The rows of X fall into 3 groups, and each row is roughly a mix of its group's hidden directions; some rows fit no group.
X, 126 rows:
[[ 13   8   8 -36  -5   4 -26  35  -8 -49  22]
 [-20 -21   8 -20 -25   5 -11 -26 -38  36 -32]
 [ 16  -7   4 -13 -19  31  23  17 -22 -56  16]
 [ 27  55  27  12 -29   3  24   3 -15  12   1]
 [-18  16  34  19 -21  12  29   5  42  35   1]
 [-33  -5 -24   8 -34 -38  31  14  11 -19  25]
 [-23 -24   1  -8  24 -47 -11 -42   1  16 -19]
 [ 12 -16 -13 -15  33  -6 -55  -8  -1 -39   7]
 [ 12  11  42  -1 -45  17  39  24  -1  -4  -2]
 [-38  -1   6  19  -5 -40  33  14 -11  33  24]
 [ 10  19  -3  -9  -5  57 -40  13   8 -22 -20]
 [-37  -2 -25   8  47 -13   2   4 -15 -28 -32]
 [ 27  33 -15  -2  -4  38 -31  20   5  12 -38]
 [ -5 -21  11  -5 -20 -40 -45 -14 -38  15   5]
 [-16  -1  17 -13  25  59 -21 -17  -9  -1 -29]
 [-27  -5  34  -9   1 -38  50  -3  15  17   6]
 [ 23 -20  16   0  -2   0 -46 -31 -43   4  16]
 [ -4 -37 -20   1  38  -2  -9 -19  30 -39  18]
 [ 31  21 -29  -2 -19  34 -23  33  11 -28  10]
 [  1   8 -17 -31  11 -65 -10   9   6  22  -9]
 [ 32   1 -14   6 -20  28 -49 -17  36   1   6]
 [ 44 -10  -4 -16  22  41  18  -3  29   9 -28]
 [  0  14  23 -44  -5  15  -8  46 -22 -30  -6]
 [-19  -1 -58 -13  -5 -32 -24  12 -12 -22  15]
 [  0  21  -1  32  26  34  24 -18  41   5 -25]
 [ 22   1   9 -10  31  62 -11 -14  -5 -10 -23]
 [ -3  29  15  10  -9  22  24   2  28  36 -46]
 [-42  33 -12 -23  -7 -25  11  34   2  18 -27]
 [  5 -16  11   3  25  30   1 -28  41 -38  24]
 [  6  28  10  18 -14  31  52  29   9   9 -18]
 [  1  40 -25   9 -16  19  24  44  25   2 -21]
 [-35  17  32   6  23  12  27  -4  10 -42 -24]
 [-14  38 -32   8 -30  16   5  43  26   4  -3]
 [ 53 -23 -18   2  -7  -3 -16 -14 -38 -19  23]
 [ 38   0  38   8  10   6 -34 -39 -10  -1  24]
 [  1  16  -1  17 -38   6  35  -6  44  33  -8]
 [ 10  10  -1  -1 -13  15  62  27 -30 -20   2]
 [ -7 -11  30 -23 -27  16  14  36 -11  27 -40]
 [-18 -54   0   8  24   3  -4 -34 -10  28 -22]
 [ 29  23  21  -4  21  60  -8  -7  -8  -2 -21]
 [  3 -44 -19  -3  35 -20 -31 -30  -7 -23  10]
 [ -4   9 -72   4  30  -7  -5  -3  10   2   8]
 [ 19   5  13  43  -6  34  50  13   7  -1  11]
 [-38  20 -21   0  22 -41  10  19  -2  15 -36]
 [  8 -22 -20  17  -4 -21  18 -27   1 -27  55]
 [ -6 -13  32 -17  26 -15   3   7 -63   5   5]
 [ 40 -18  -7  -8  41  43  -9 -12  13 -21  -8]
 [ 31 -30   3 -26   3 -29 -20 -17 -36  -9  31]
 [ -6 -12  12 -29  40 -20 -47 -13 -23  -4 -19]
 [ 17   0  -1  -1 -17 -15 -64 -11 -36  11  -4]
 [  4  15 -22 -22   3  33 -41  15   9 -43 -18]
 [  3  50 -19 -22  -2   8  17  44   0 -28  11]
 [-24 -21 -39 -14  11 -19  18  36  23  16 -30]
 [-48  25  -3   6 -21   4  33  32  29 -11   7]
 [ -7 -29  -2   5  38 -21 -43 -32 -12 -21  16]
 [  4  32 -37  11  -7  20 -37  39  24  -3  -1]
 [-42 -34  -7   0 -22 -40   7  -2  30   3  23]
 [ 10  52  -5  10 -19  25  22  35 -27 -10  -6]
 [  8 -45   5  11  24 -12   0 -49 -26 -19  12]
 [ 30  20   3  -8  -5  45 -25  28  20 -29 -19]
 [ -9  27  29  19  22  20  40 -10  40   9 -15]
 [-39  10 -49  11  18 -33  25  -4   5  13  -9]
 [-37 -21 -24   3  -8 -59  -8  16  -2   7  11]
 [ -4   2  44  -3   1   4  54  -9 -11  24 -29]
 [  1 -29  43  -7  25  -1  21 -45 -18   1 -19]
 [-12 -36   7  23   1 -28 -20 -38   5  41  -8]
 [ 16  22 -16 -13  -4  25  22  33  19 -49  17]
 [ 11  26 -40   0  17  39 -16  21  14  -1 -37]
 [-45  -3 -17  -1  23  -9   1   0  42 -41 -11]
 [-20 -48  35 -16 -10 -39 -12  -8 -12   0  17]
 [  0  -2  25  28 -24   9  24   1 -35  48  19]
 [ -7  -3  34  -4  46  16 -40 -23  12  19 -18]
 [  2 -42 -15  33 -17 -27 -15 -32  30  -6  14]
 [-13   9   7   3   7 -40  -6  40  33  42  -4]
 [  9  -4   2  10 -50 -28 -53   9   5  -2 -10]
 [-28  -9  16 -20 -20  38  23   1  32  27 -29]
 [ 31 -45 -12  -3  12 -22 -35 -25 -23  -4  18]
 [-27  10  17  26  -9  -7  41  -5  41  33 -12]
 [ -4  14  36  13 -13  50  33  27 -18  -1   5]
 [  4   1  30 -17  17  31   0 -30  15  35 -41]
 [-37  29 -30   2  -8 -26  33  27 -14  -3 -25]
 [-19  12  11  28  -8 -15  51   5  11  44 -10]
 [ 24   2  45  15 -45  -6  18 -13 -17   6  28]
 [ -5  19   7  -9 -20  33  47  28  28  10  24]
 [ 15  15  23  17  12  62   4   9  15 -16 -27]
 [ -3 -13  30 -32 -27 -12  42   1 -32  -8  27]
 [ 19  29 -42  -5  -2  18 -30  36  18 -26  -9]
 [ 16 -14  36 -10  -2  48  47  11   8  -5  -2]
 [ 11  39 -42   2  12  35  26  24  15 -12  -8]
 [  7  30  38  16  -5  33  45 -10 -12 -22  -2]
 [ -1 -37   9 -16  40  19 -26 -41  13   3 -19]
 [ 15   5   6 -29  -3  41  41  43   4 -10   0]
 [ 13 -12 -13   1  59  21 -17 -15  11 -39   0]
 [  5 -14  25  -5  -2  41  14 -13  58  -3  14]
 [ -5 -23 -32  -4  38   4 -49 -13   7  19 -22]
 [ -3  37 -11  23   5  24  49   5  35  -7 -13]
 [-18   3  19  -9  20  41  22  19  16  -2 -49]
 [ -9  22 -48  25  26 -29  -8 -27  18   9  18]
 [ 17  36  13 -22 -17  28  32  45   3 -12   2]
 [ 19   8   7  -4 -57  -1   9  19 -33  34   0]
 [-34  32   2 -10  48  16  10  11  15 -10 -33]
 [-18  45 -16 -33  33 -16 -15  35   5  -3   1]
 [ 24   8  -9 -16 -15  -3  20  19 -13  49 -44]
 [-11  -7 -11  -1 -22 -57 -45   4   5  23   4]
 [  4 -11 -41  26 -15   3 -18 -16  46 -21  25]
 [-31  -2  16  -9   0 -10  66  11 -12 -21   0]
 [ 39   7  32   2  -7  42  33  22  -2 -20  12]
 [ 38   4  -9   1 -44  11  32  35   9   1  23]
 [  1 -24  28 -16 -27 -43 -32  -2 -26  -1  27]
 [ -4  25  28 -25 -12 -21  15  19 -25 -32  40]
 [-18 -18 -32   4 -22   7  28  16  18 -45  31]
 [-20  20  28  10   7 -20  21  12  18  55 -21]
 [ 15 -48  -4 -12  35 -13 -41 -21   4  15  -7]
 [-10  10   9 -33 -24  -6  31  41 -32  28  -8]
 [ 41  -9  15   3 -24  37 -46   0 -11  -8 -14]
 [  7 -29  -3  19  -9  -5  58 -35 -17 -12   9]
 [  6  19  13   5   2  42  62   4   1 -17  -2]
 [-32  12  16  44  -6 -26  38 -14  10  19 -18]
 [ -5   0 -53  31  22  -8   5 -22  38  17  -2]
 [-27  22   5   4 -54 -12  27  34   2  16   9]
 [ -3 -29  43 -20  37  -9 -21 -33 -16 -10  -4]
 [ -5  -4  -3 -42 -24 -16   8  40 -44  -5  15]
 [ 37  12  10  13 -40 -19  -6  -7 -40   1  32]
 [ 22   2  46 -10 -17  39  41  -4 -17   2  -9]
 [ 36  10 -45   6 -38  -3  -1   7 -25   1  30]
 [ 11  17 -37   0  32 -18  30  36  24  -5 -24]]

Here is one row of each group, with its name. Which group are the others in?
[-26  16  35   2  -5  57  12   8   3  -5 -28]
(75)
[ 32  16  -3  -2  41  47  10   5  23 -22 -14]
(6)
[  2  32 -16  22 -25 -52 -10 -12   1  13  31]
(73)

[  6 -30  17 -21  32 -12 -32 -17 -37 -26  15]
(75)
[ -3   3 -35  17  24  37 -29   1   1 -40 -25]
(75)
[-13  32  -7  13  14   6  63  -2  13 -22  14]
(73)
[ 32  54   2 -20 -11   5  -6  27 -21  19  21]
(73)
[-38  14  15   0 -51  -4  23  25  14  26   4]
(6)
[ -4  11   4 -30  20  27  38  21 -27 -38  15]
(73)
[ 11  22 -40 -22  36  27  -1  25  13 -31  11]
(73)
[  8 -16 -43   2  18 -51  15 -21  20 -18  -6]
(75)
[ -9 -16  -9  -3   3 -47 -41 -25 -30   2  26]
(73)
[-28 -11  41  -4 -12 -25  -1  -9 -36  36 -23]
(73)
[ 18   9  -8  -6   6  19 -55   3 -12 -49  -3]
(73)
